In the data rows, the value 128 means zero.
Here is a table of points, one per row:
[142 150 147  63 176 114 140 145 136 154 126 120 114  75 124  44 186 130
  80 107 173 132 106  86 113 131  89 111 116 161 123 124 113 113 127 105
 130 191  99 173 122 198  95 108 178 108 157 128 139 143 140 115 155 127
 149 124 174 109 125 127 132 102 101 124]
[ 95 132 121 151  76 138 137 111 157 142 120 135 126 169  90 177 136 143
 156 137 133  96 131 133 131 139 158 126 196 128 150 132  99 124 119 124
 131 122 141 118  93  76 188 162 114 122 143 124 104 103 159 106  69 125
 126 160  56 182 143  81 112 185 163  91]
[120 120  98 134 135 124 114 117 118 136 141 132 132  21  84  43 126 123
 122 127 123 121 126 172 118 116 147 147 229 136 148 141 152 135 127 145
 146 139 146 171 130 169 139 149 148 129 147 116 142 108 164 137  85 130
 107 148 173 117 124 120 112  43 126 120]
[112  97 122 139  91 159 129 141 132 119 144 159 107 159 124 190 118 102
 132 123  96 121 149 144 137 134 178 146 196  98 219 105  93 130 143 117
 105 135  95 148 138  98 146 127 151 118 131 159 115  95 120 148  78 133
 107 151 106 183 139  78 129 122 164  92]
[126  85 112 118 129 104 135 102 174 193 143 155 121 197 138 202  68 130
 150 129 136 121 167  82 115 104  76 149 103 160 153 118  81 125 113 111
 162 117 111  84 175 124 156 114 102 122 137 126 123 129 104 107 113  93
 145 130  73 165 145 117 161 125 122 144]
[121 183 145 137 118 115 123 125 145 139  97 143 117 174 159 139 102 125
 136 146 117 123  94 176 141 175 124 167 162 112 142 117 123 138 103  95
 120 112 124 174 120  53 109 160 110 129 126  53 128 129  96 134 167  82
 121 120  51 178 141 131 149 164 140 112]
[127 138 126 133 144 121 149 141 136 147 152 160 136  96 115  39 218 102
 136 110 130 117  84 130 128 133 137 135 110 148  69 128 101 119 124  96
 134 115 123 143 134 148  85 112 156 136 133 168 160 148 178 138 152 120
 139 104 159  55 105 155 118  68 107 139]
[122 156 108 170  85 141 128  99 126 138 139  86 121 206 127 161 123 127
 146 156 109 115 155 139 124 136 145 149 138 138 190  93 140 129 132 141
 129 118 140 117  96  85 131 124 113 111 113 166 144 103 202 154  78 112
 102 146  70 147 121 124  87 129 190 103]
[118 149 154 129 111 126 121 108 101  80  88 127 134 172 120 134  98 139
 121 117 177 178 190  60 141 131 109 119  54 138 122 137 107 150 167 132
 125 148 118 109 140 138 114 125 142 146 111  65 114 146  78  93 165 161
 127 111 156 102 116 142 118 125 145 133]
[122 148 141  92 138 126 137 131 116 152 151 114 140 202 173 171  86 126
 130 133 138  91 120  86 141 126 155 170 187 109 174 111 149 138 115  77
 135 144 127 119 127 104 112 104  89 115 122 176 133 142  93 125  78  85
 114 149  65 199 119 118 143 154 167  98]
[107 144 151 134  96 122 145 152 116 129 128 115 139 104 132  49 135  82
 143 115 145 103  75 150 134  97 145 120 197 125  93 158 150 126 114 140
 143  74 122 194 123 140 128 116 124 117 116 183 123 122 183 136 105 139
 131 157 185  96 124 144 103  69 150 133]
[122 105 136 149 110 105 126 125 105 122 115 175 138 198 162 133 111 163
 143 140 109 119 117 117 131 125  91  88  95 121 110 145 124 140 145 171
 126 107 114  83 135  61 144 148  73 107  92  72 115 156  69 142 156 117
 125 115 149  85 160 151 176 209 121 163]
[155 136 166 108 133 129 124 113  92 109 128 144  98 137 142  88 152 140
  93 128 164 181 159  35 147 133 155 144  63 136 132  96 116 124 153 150
 114 154 140  92 110 126 111 107 160 136 101  92 107 147 127 127 154 138
 156 104 172 139 126 118 102 130 114 131]
[135 147 132 161 156 144 116 113  49 113 117 114 129 163 131 183 106 118
 118 141 141 127 114 150 105 130 153 118 146 129  53 142 141 128 152 153
 119 130 150  47 125  63 152 132  81 112 111 124 113 120  89 130 163 149
 117 141 130 112 135 136 175 175  67 171]
[132 128 131 131 109 106 126 129 160  77  89 134 157  39 136  63 139 128
 125 133 121 118  90 160 116 140 144 110 185 122 148 147 160 115 109 159
 130 148 133 145 154 206 122 155  91 154 154 179 135  85 167 111 108 130
 116  96 169 102 132 135 113  82 113 148]
[109 111 110 139 148 148 148 116 158  92 121 158 143  96 101 150 147 117
 169 146  88 104 169 168 127 125 123 138 163 130 167 122 157 131 120 100
 115 160 129 165 109 149 121 111 142 153 150 171 143  96 160 154 121 138
  72 131 135 123  82  99  89  69 152  88]
[129 117 128 114 116  82 118 162 152  90  96 141 130 170 134 195  87 154
 140 117 121 134 135 114 139 107  96 115 112 119  78 143 111 116 127 149
 145 124 121 106 125  36 127  94 115 125 133  91  93 167 113 116 165 113
 138 125  99 180 137 164 193 193  82 169]
[131 136 114 101 133 142 125 156 123 105 139 132 119  27 115  60 133 162
 139 119 100  91  89 200 108 140 138 115 122 124 102 134 146 124 121 145
 137  84 125 155 125 183 153 160 139 188 127 162 158 159 165 137 117 146
 119 123 163  87 121 145 119  53 118 127]
[183  66 122 143  97 151 119 138 158 122 133  81 151 138 163 200  79 129
 125 117 124 132 141 138 106 157 143 111  83 131 128 126 120 112 119  89
 170  42 120  86 154 141 141 193 116  90 149 178 122  84  94 118 131 125
 121 110 113 118 138 125 139 175 150 139]
[146 120 132 132 123 140 144 122 119 106 125 118 124 126 179  73 167 138
  97 119 118 196 135 105 159 101  98 122   0 129 102 130 169 105 132 131
 131 127 124 130 113 165 104  92 164 136 142 131 132 145  53 124 149 158
 185  98 158 120 122 121 110  95 113 152]
[146 129 150  85 152 136 133 108 141 135 123 116 113 115  94  85 174 166
  98 122 139 181 146  79 159 137  87 106  56 130 124 134 101 118 154 136
 121 121 141 154 120 166 101  95 159 153 111  83 138 123  85 114 147 118
 199 125 165 108 111 118  92 137 139 120]
[ 93 121 119 133 180 174 114 132 148 155 127 144 116 166 157 203 115 121
 126 141 108 146 102 106 114 103 111 136 123 104 157 125 103 134  86 103
 115 153 174 105 158  79 124 138 130 151 143 121 146  75 178 140 107  88
 124 151  88 188 153  95 117 161 154 109]
[122 121 119 166 133 107 110 167 121 157 114 107 128   2  88 113 171 107
 127 145 110 119 114 175 119 119 162 127 164 122 132 136 144 125 147 129
 110 141 126 182 130 228 108 115 141 126 113 149 164 119 182 145 111 166
 117 128 131 100 117 139 103 104 115 104]
[142 133 129  98 204 116 123 115 140 128 120  89 150 166 141 196  90 142
 133 111 143 107 161 158 130 134 121 121 100 109  58 136 130 121 126 160
 114 111 109 110 130  84 170 126  97 109 100  69  69 165 103 112 175 124
 118 122 122 117 134 176 185 192  91 163]
[131 135  85 139 131 135 141 132 124 162 154 120 136 116 113 161 114  95
 127 141 124 107 123 153  97 127 158 135 178 130 164 103 137 144 116 106
 110 155 126 109 132 105 187 138 120 131 140 162 139 139 129 147  69 149
  76 159  54 195 134 112  97 117 185 108]
[116 127 130 124 122 110 117 120 106  52 188  82 117 167 144 158  85 129
 113 129 137 154 147 117 149 131 125 110 104 128 113 122 143 148 148 168
  92 184 146  86 114 165 111 105 152 108 114  85 105 182  85 142 171 150
 139 102 167  64 126 154 151 135  95 139]
[150 121 128 133 110 142 114 137 102 201 138 155 116  56  70  46 190 116
 129 106 129 121 116 124 128 125  88 120  77 139 105 151 144 142 118 126
 151  98 132 150 122 166  76 146 150 126 140 125 150 127 140 104 165 139
 166 124 172  85 124 130 128 144  74 135]
There is one direction along which these points spread out most. Take the direction at right angles to it along which they spread out most. Then take the direction at right angles to both along which they spread out most. Go by this last direction. Where along it does each point below lie, from 0 to 99? The average is 50, and the first point in the table lies past the average. One standard deviation of the points above along it is 16.
[135 147 132 161 156 144 116 113  49 113 117 114 129 163 131 183 106 118
 118 141 141 127 114 150 105 130 153 118 146 129  53 142 141 128 152 153
 119 130 150  47 125  63 152 132  81 112 111 124 113 120  89 130 163 149
 117 141 130 112 135 136 175 175  67 171] ~ 19
[142 133 129  98 204 116 123 115 140 128 120  89 150 166 141 196  90 142
 133 111 143 107 161 158 130 134 121 121 100 109  58 136 130 121 126 160
 114 111 109 110 130  84 170 126  97 109 100  69  69 165 103 112 175 124
 118 122 122 117 134 176 185 192  91 163] ~ 22
[112  97 122 139  91 159 129 141 132 119 144 159 107 159 124 190 118 102
 132 123  96 121 149 144 137 134 178 146 196  98 219 105  93 130 143 117
 105 135  95 148 138  98 146 127 151 118 131 159 115  95 120 148  78 133
 107 151 106 183 139  78 129 122 164  92] ~ 64
[109 111 110 139 148 148 148 116 158  92 121 158 143  96 101 150 147 117
 169 146  88 104 169 168 127 125 123 138 163 130 167 122 157 131 120 100
 115 160 129 165 109 149 121 111 142 153 150 171 143  96 160 154 121 138
  72 131 135 123  82  99  89  69 152  88] ~ 58
[122 156 108 170  85 141 128  99 126 138 139  86 121 206 127 161 123 127
 146 156 109 115 155 139 124 136 145 149 138 138 190  93 140 129 132 141
 129 118 140 117  96  85 131 124 113 111 113 166 144 103 202 154  78 112
 102 146  70 147 121 124  87 129 190 103] ~ 62
[183  66 122 143  97 151 119 138 158 122 133  81 151 138 163 200  79 129
 125 117 124 132 141 138 106 157 143 111  83 131 128 126 120 112 119  89
 170  42 120  86 154 141 141 193 116  90 149 178 122  84  94 118 131 125
 121 110 113 118 138 125 139 175 150 139] ~ 41
[120 120  98 134 135 124 114 117 118 136 141 132 132  21  84  43 126 123
 122 127 123 121 126 172 118 116 147 147 229 136 148 141 152 135 127 145
 146 139 146 171 130 169 139 149 148 129 147 116 142 108 164 137  85 130
 107 148 173 117 124 120 112  43 126 120] ~ 41
[150 121 128 133 110 142 114 137 102 201 138 155 116  56  70  46 190 116
 129 106 129 121 116 124 128 125  88 120  77 139 105 151 144 142 118 126
 151  98 132 150 122 166  76 146 150 126 140 125 150 127 140 104 165 139
 166 124 172  85 124 130 128 144  74 135] ~ 49
[155 136 166 108 133 129 124 113  92 109 128 144  98 137 142  88 152 140
  93 128 164 181 159  35 147 133 155 144  63 136 132  96 116 124 153 150
 114 154 140  92 110 126 111 107 160 136 101  92 107 147 127 127 154 138
 156 104 172 139 126 118 102 130 114 131] ~ 75
